In the data rows, 128 means zero.
Here is a table of points, one per row:
[ 95 154 165 107 102 159 122 106]
[142 109 143 166  97 135 102 143]
[147 166 134 115 129 160  92 100]
[136 141 125 110 137 166 102 103]
[135  96 138 147  93 110 149 158]
[123 148 125 103 143 168 108  96]
[155  99 134 144 103 159  86 139]
[108 122 161 151  86 139 113 148]
[ 81 123 173 160 106 113 125 126]
[147 139  92 131 156 130 110 117]
[124  97 135 135  92 112 157 166]
[145 126 113 132 148 164  97 106]
[104 139 111  99 152 146 139 121]
[127 150 107 152 146 122 126  99]
[110 146 126  96 146 159 130 108]
[ 97 154 117 115 154 136 137 103]
[136 140 100 109 162 145 119 115]
[123 133 110 178 135 110 115 107]
[136 145 126 118 139 169  89 105]
[103  87 142 121 119  93 159 170]
[152 158 111  94 143 152 100 105]
[138 103 153 153  87 149  98 147]
[152 167  92 118 132 139 120 114]
[ 64 158 157 103 128 114 154 113]
[113 145 109 133 167 117 112 106]
[ 93 105 161 158  97 116 127 143]
[ 98 116 112 103 153 113 168 136]
[187 105 114 132 113  87 141 171]
[114 111 164 169  93 128 115 134]
[ 99 134 126 106 169 126 142 112]
[ 87  99 125 101 148 126 169 136]
[137 156 118  87 150 134 136 101]
[157 113 140 171 127 139  82 114]
[161 115 124 162  96 111 110 162]
[ 80 118 162 156  97 108 144 147]
[149 117 149 161 101 145  88 149]
[113 178 120 144 132 107 134  90]
[114 119 161 174 112 121  95 128]
[180 109 120 147 105 132  94 158]
[155  93 112 134 115  93 151 182]
[115 148 138  94 134 139 140  92]
[211 101 117 132 123 105 121 155]
[153 111 127 157  94 122 124 163]
[124 103 159 151  83 149 102 142]
[140 144 104 153 139 122 127 103]
[102 112 105 135 160 130 142 113]
[160 155 114  91 146 152 118 108]
[ 94 117 108 120 165 126 142 114]
[ 95 103 117 103 139 102 163 147]
[146 114 105 112 129 104 157 163]
[135  80 154 127 116  91 162 163]
[143 156 145 118 137 159 102  88]
[135 147 130 107 137 165 113 101]
[148 137  95 114 160 152 112 125]
[160 152 118  90 145 152 119 106]
[116 135 126 160  90 101 145 156]
[137 123 107 118 155 150 108 108]
[118 107 116 114 128 104 171 161]
[126 105 149 141  97 108 157 163]
[ 98 119 108 138 154 133 131 110]
[109  92 141 124 111  93 161 164]
[119  95 158 142  92 116 155 161]
[100 121 158 147  92 130 113 149]
[166 154 120  90 147 145 125 105]
[153 166 116 101 154 138 112  92]
There is one direction along which these points spread out most. For each point below, how far along it does it lie, from 0 to 99? 50 is the average, and the first point above lies past it.
[136 114 133 157  92 119 134 156] 32
[112 136 103 126 158 126 126 103] 63
[141 106 154 146  92 145  98 146] 38
[117 135 150 179 116 103 104 128] 39
[111 143 114 126 171 125 118 109] 64
[104  89 144 131 117  94 168 167] 26
[137 116 112 153 157 129 116  99] 58
[154 153 120  95 148 150 122 113] 69
[150 106 112 133 120  92 157 177] 32
[147 154  97 115 159 139 109 111] 70
[103 119 105 121 159 123 142 121] 56
[159 139  85 121 156 141 115 123] 65
[157 155  78 131 135 129 114 127] 62
[124 149 132 106 136 172  99 107] 68
[162 135  83 123 146 141 119 132] 61
[ 64 159 163 103 121 117 153 110] 53
[ 66 152 170 103 107 148 144 119] 51
[ 48 132 152 156 142 103 132 112] 45
[146  68 177 117 120 112 142 151] 30
[148 125 116 129 136 166 100 108] 63
[118 166 150  95 107 128 151 121] 54
[131  97 136 134 100 113 152 170] 28
[113  91 161 147 106 114 157 156] 26
[123 113  97 108 151 108 160 150] 48
[123 139 115 161 159 125 105 104] 59
[100 127 105 103 162 124 142 125] 59
[126  91 139 129 123  89 173 166] 28
[ 99 157 151 152  97  91 140 131] 38
[153 170 126  90 134 151 107 103] 72
